[-29.0  39.2  21.8 -17.6  -4.2  -7.9 -34.2  -6.1  -7.2  -0.4  29.3 -15.1
  -4.9 -19.1  -9.1  31.1   5.9  61.3 -36.3   4.6  -9.1  37.8 -15.0]  ran
[-10.3  12.4  31.6  -0.5   2.5 -14.9 -37.7  -9.1  -3.6   5.9  38.5 -19.9
  17.6 -19.0 -14.8   4.1 -11.8   0.8  -0.9  -8.8  -1.8 -15.2  -1.3]  fifu
[ 12.5 -31.8  11.7   6.4   2.5   9.8  12.3  -4.6  -5.1 -11.3  -9.5   9.8
  -8.1 -10.6  -9.2 -27.6  -5.0  -8.7  14.4  11.7  -7.4 -14.8  29.2]  minad
[-29.0  39.2  21.8 -17.6  -4.2  -7.9 -34.2  -6.1  -7.2  -0.4  29.3 -15.1
  -3.3 -11.8 -10.6  33.5   9.5  -0.1 -16.0 -15.1   5.9  -1.0  -8.8]  Kur
[  5.8  -4.6   9.4  18.2   6.9  -2.0   1.7  -2.3  -2.2  -0.7   2.4   3.4
  13.1  -9.1 -36.3  31.1   5.9  61.3  37.8   4.6 -19.1  -9.1 -15.0]  pudup
[ -2.8   7.5  16.1  -3.5  -1.8  -5.2 -10.0  -9.8  -7.9  -3.8  18.1  -0.5
   1.2  -8.2  -6.8  -2.7   2.9  -9.5   2.7  -9.9   6.2 -13.0   3.0]  safut
[ 32.8  -8.2 -62.3  -0.5   8.4   4.5  64.8  -1.5 -15.1 -13.1 -19.9  51.2
 -29.6  28.6  37.9  -6.6  33.6 -35.6  14.8  34.6 -18.1   6.1  -9.5]  kulem
[  1.6  -2.2  14.3   8.5   4.5  -3.9  -6.6  -5.1  -3.7  -2.2   9.3  -1.5
  14.9  -8.8  -8.9  -8.7 -13.5  -4.7   7.5  -3.9  -0.8 -14.0   7.4]  kepul
[  1.0  -1.2   9.2 -11.6  -2.0   1.6  -1.1  -7.0 -11.6 -10.0   8.7   5.0
 -22.4 -10.2  -5.2   2.0  18.4 -11.0   2.8   8.1 -14.2 -16.7  -0.3]  Lefin
[  2.7  -1.6 -11.8 -12.4  11.8  -1.4   9.2  -3.8 -24.1  -2.8 -12.4   8.1
 -21.1 -12.4   8.7  13.4  80.8  -9.4 -12.4  50.2 -69.3  18.1 -26.3]  nakog
[ -5.4 -12.7  19.0 -12.8 -22.9  26.7 -12.1   0.1  14.2  -3.5 -12.2  -7.6
 -11.2 -22.0 -16.5  -3.7  -4.9   9.0  -8.8  -2.6   2.0  -3.8  21.1]  Zilo
[ -1.7  -2.7  23.5  -1.5   5.2  -2.5 -34.2  -6.0  -7.2  -6.1  26.8  -0.6
  -6.3 -27.5 -14.4  -2.1   6.2  -6.9   3.5  11.1 -14.2 -16.6   6.4]  meres
back: [-15.0  37.8  -9.1   4.6 -36.3  61.3   5.9  31.1  -9.1 -19.1]	ran
all nakog: [-12.4]	3 10 13 18
tail: [  4.5  64.8  -1.5 -15.1]	[-13.1 -19.9  51.2 -29.6  28.6  37.9  -6.6  33.6 -35.6  14.8  34.6 -18.1
   6.1  -9.5]
at: [ -4.6  -5.1 -11.3  -9.5   9.8]	minad, 7
tail: [-14.2 -16.6]	[6.4]

[ 52.7  -4.2  -2.3 -27.7 -59.1 -23.7  20.0] = midaz
[ 52.7  -4.2 -49.9 -27.7 -59.1 -23.7  20.0] = Nitos
[ 58.6  -0.4 -48.9 -30.7 -59.8 -25.8  21.2] = rabut
[ 39.2  -4.2 -39.4 -19.3 -47.4 -18.4   3.5] = tuf
[ 50.4  -3.2 -49.9 -23.8 -55.5 -21.3  17.8] = vus
[23.3 46.4 18.5  9.8 49.8 12.5 50.5] = nazaz
[ 34.9  -4.2 -39.4 -23.8 -21.3  17.8 -55.5] = Piba
[ 58.9  13.0 -36.3 -25.7 -39.2 -20.2  31.0] = gepub
q: [ 39.2  -4.2 -39.4 -19.3 -47.4 -18.4   3.5]	tuf
tail: [-19.3 -47.4 -18.4]	[3.5]
at: [-49.9 -27.7]	Nitos, 2
at: [-23.8 -55.5 -21.3  17.8]	vus, 3
at: [-36.3 -25.7]	gepub, 2

[  6.0 -11.7 -14.2   4.1   6.7 -12.3  15.3  32.9   2.2  29.0  39.7  42.7
 -37.6 -14.0  29.7   0.7 -18.9   7.3  -7.0  -3.2  35.4 -39.0  16.4   1.1
  31.1  -0.4  -7.0  -8.2  -9.0  45.5  -2.3  18.1  22.8  -9.4 -28.2 -20.5
 -21.9  -8.8  43.7  -5.8  43.7   2.0  -3.6] : fana
[ -6.9 -27.5  -8.5  54.4  13.3  -3.5  15.1 -12.5  28.5   4.7  39.7   8.2
  19.0  19.8  21.1 -20.2  -1.3  -1.3 -50.5  -3.5  12.5 -20.0  -7.9 -19.8
 -28.1  -4.3 -23.8   9.5 -14.9   4.4  -3.5  -4.6  49.5  46.6  26.0  15.2
  11.7 -46.5  30.8   6.1 -59.4  -4.8 -52.4] : tizu
[ -8.1 -28.3 -10.9  56.4  12.9 -49.3  15.4 -12.9  28.4   4.7  38.2   8.3
  19.4  20.4  20.4 -24.3  11.9  -2.9 -50.5  -3.1  11.4 -18.7  -9.0 -17.5
 -32.1  -6.5 -23.2   9.3 -17.3   2.8   8.5  -5.0  49.4  48.5  29.0  17.5
  10.7 -47.9  27.0   4.5 -62.7  -8.8 -55.9] : bosa
[ -5.9 -22.8 -10.8  43.5   9.1 -39.6  13.1  -6.2  22.1   6.8  34.8  11.8
   9.0  10.1  19.1 -17.8  -3.6  -0.6 -38.3  -3.6  13.7 -20.7  -6.3 -14.1
 -19.5  -3.5 -20.0   3.7 -15.3   8.8   6.3  -1.4  39.9  33.5  16.4   8.1
   4.3 -37.7  26.5   3.8 -40.0  -6.9 -44.5] : Zok
[ -7.2 -25.7  -8.4  52.3  11.1 -46.4  13.7 -13.1  27.8   3.5  38.2   7.2
  18.1  15.3  19.6 -18.5  11.3  -0.4 -47.0  -4.1  12.0 -20.0  -9.5 -19.9
 -26.2  -2.3 -24.2   6.8 -34.9   4.6   8.5  -4.5  46.5  42.6  23.3  12.2
  10.7 -44.4  29.4   7.4 -55.2  -4.9 -51.7] : Fina
[ 10.4  42.7  25.5  -4.4  -3.6  48.4  -4.8  -9.3   4.2 -13.0 -37.9 -24.1
  40.4   2.7 -21.7  19.8  27.3  12.5  57.4  20.5 -20.3  60.4  -4.5  30.4
  -2.0  24.2  30.8   7.7  22.0 -25.0  18.3   4.4 -30.1  -2.5  30.1  22.5
  24.5  45.8 -46.1  23.9  11.0   4.7  28.4] : soman
[  9.9  39.2  27.1   3.1   0.5  43.0  -3.0 -13.5   8.1 -14.2 -36.2 -27.0
  48.5  13.3 -20.8  16.4  32.0  10.7  48.2  21.5 -22.3  63.2  -4.5  27.9
 -10.3  21.4  30.0  14.0  22.7 -29.8  19.5   1.8 -23.4   9.1  39.6  30.7
  30.5  39.7 -45.2  23.7  -5.6   5.4  23.9] : mem
[ -4.5 -13.7  -4.0  48.4  10.4 -30.3  12.6 -12.9  25.4   1.4  22.9   1.8
  26.9  19.2  12.2 -17.7  17.2   0.0 -28.7   3.1   4.6   0.1  -8.7  -5.6
 -29.7  -0.5 -11.3  10.4 -10.2  -4.2  12.1  -2.9  35.2  42.3  34.2  22.3
  15.0 -29.9  10.0   9.0 -52.1  -8.2 -42.0] : Moz
[ -5.7 -21.2  -8.5  43.9   6.9 -40.0  11.8 -23.9  24.4   4.8  38.0  10.4
   9.7   2.8  19.5 -11.9   6.6   3.3 -36.7 -35.0  15.4 -23.9  -9.2 -18.9
 -14.5   3.0 -24.0  -0.2 -14.2  11.3   7.7  -1.2  39.8  29.0  11.3   1.6
   5.1 -37.0  31.4   9.5 -35.0  -3.0 -45.3] : lilik
all tizu: [-3.5]	5 19 30
at: [ 32.0  10.7  48.2  21.5 -22.3]	mem, 16
all lilik: [-35.0]	19 40

[-53.0  20.8  18.0  13.6  -1.8 -21.2  -8.3 -33.6 -38.5 -21.2   5.6] : koron
[ 29.3  72.6   9.4  -3.7   4.9  15.6  36.1 -20.8  -9.6  52.4  27.1] : vef
[-15.0  24.2 -18.4 -33.3 -36.0 -29.4 -49.5   9.2 -15.9  28.6  48.4] : vod
[ 38.3 -11.7   5.5  19.1  30.1  21.2  32.1   7.9  23.4  24.4 -18.8] : ludes
[  3.1 -25.4 -32.9  -5.7  12.4  10.3 -32.2   4.5  -3.3  59.8  52.2] : pog
[-31.1 -44.3 -19.3  19.0  10.4 -32.2 -41.2  19.5   8.5 -38.6 -14.6] : Sibot
[ -3.1 -44.2 -29.5 -15.6 -16.5 -11.3 -37.1  26.9   6.7  16.4   5.7] : pagis
[ 10.0  55.3  12.3  10.2   1.3   1.3  17.4  10.2   7.6 -27.2 -19.5] : mika
[-23.4 -28.0 -11.1   8.7  -7.6 -11.4  -8.2 -33.6 -38.5 -21.2   5.6] : pud
[-22.9  30.2  47.4 -11.2 -11.4  10.1   3.0  17.6   4.8 -33.9  18.2] : Viz
[  3.1  -2.1  42.2  -0.7   2.4  39.4  35.4  20.4  17.5 -20.4 -15.1] : tapem
at: [-11.4  -8.2]	pud, 5
all koron: [5.6]	10
tail: [ 3.0 17.6]	[  4.8 -33.9  18.2]
tail: [-25.4 -32.9]	[ -5.7  12.4  10.3 -32.2   4.5  -3.3  59.8  52.2]
back: [23.4  7.9]	ludes
tail: [-18.4 -33.3]	[-36.0 -29.4 -49.5   9.2 -15.9  28.6  48.4]
all mika: [10.2]	3 7

[ 37.8  24.9  13.9 -13.5 -32.0] : dud
[-7.8  2.7 -2.0  9.4 -1.3] : Fugus
[-12.6 -30.8  -8.9 -27.9  -1.0] : nobuv
[ 22.9  18.4  -1.0 -12.5  40.3] : Tem
[  2.6 -66.3 -13.6   2.6 -42.9] : zefop
[10.5 -0.3  6.3 -3.3  8.0] : resas
[-13.0 -19.9   2.3  14.2  19.1] : Geva
[-13.0 -19.8   2.3  14.1  19.1] : pilen
at: [-19.9   2.3  14.2  19.1]	Geva, 1
back: [ 14.2   2.3 -19.9]	Geva
back: [ 14.1   2.3 -19.8]	pilen
all zefop: [-13.6]	2
tail: [  2.6 -66.3 -13.6]	[  2.6 -42.9]
tail: [-13.0 -19.8]	[ 2.3 14.1 19.1]
back: [ -8.9 -30.8]	nobuv

[  2.4 -10.0  36.0  -1.3 -18.3 -40.8  -2.8  59.3  -7.1  -4.4  -5.2  18.6
 -10.5  28.3 -19.0  23.9  -3.4 -34.5 -75.8  29.5  42.4  25.0  -3.8] : Pel
[ -0.7   4.7 -12.7   1.3   6.4  13.2  -0.6 -21.3   1.5   1.4   2.0  -4.3
   6.3  -8.8   3.3  -7.9   0.0  10.5  22.4 -10.0 -10.3  -5.7   2.7] : pinil
[  1.6  -2.2   4.1   1.0  -1.7  -5.5  -0.7   9.0  -1.3  -0.7  -0.7   2.7
   0.5   5.4  -2.2   1.4  -1.6  -4.9 -10.8   3.9   4.0   2.7   0.0] : Pobu
[-4.3  1.4 -3.8 -1.7  0.2  4.0 -0.5 -6.1  4.0 -1.1  0.7 -1.3  1.7  4.0
  2.5 -2.0  1.4  1.4  1.4 -2.1 -3.4  4.0  0.6] : nur
[ 0.7  1.2 -4.5  1.2 -2.8 -6.7  0.8  8.4 -2.8 -0.6  1.9 -2.6 -1.7 -0.6
 -3.5 -0.6  0.2  2.0  5.3 -4.2 -3.4 -1.2  0.7] : lek
[-0.2 -2.1  4.6  0.9 -2.8 -6.6  0.8  8.4 -1.3 -0.2 -1.3  2.6 -1.3  0.8
  1.6  2.8 -0.2 -4.0 -8.5  4.7  2.7  3.9  0.7] : fodo
[ 0.2  1.3  0.2  1.3  6.4 13.1 -0.6 -1.3 -1.0  1.0  0.9 -0.4  0.8  0.8
  1.7  2.8  2.6  1.7 -3.6  0.5  1.0  2.9  0.6] : Totep
tail: [ 1.3  6.4 13.2 -0.6]	[-21.3   1.5   1.4   2.0  -4.3   6.3  -8.8   3.3  -7.9   0.0  10.5  22.4
 -10.0 -10.3  -5.7   2.7]
tail: [-2.8 -6.6  0.8  8.4]	[-1.3 -0.2 -1.3  2.6 -1.3  0.8  1.6  2.8 -0.2 -4.0 -8.5  4.7  2.7  3.9
  0.7]
all nur: [4.0]	5 8 13 21
tail: [0.8 1.6 2.8]	[-0.2 -4.0 -8.5  4.7  2.7  3.9  0.7]

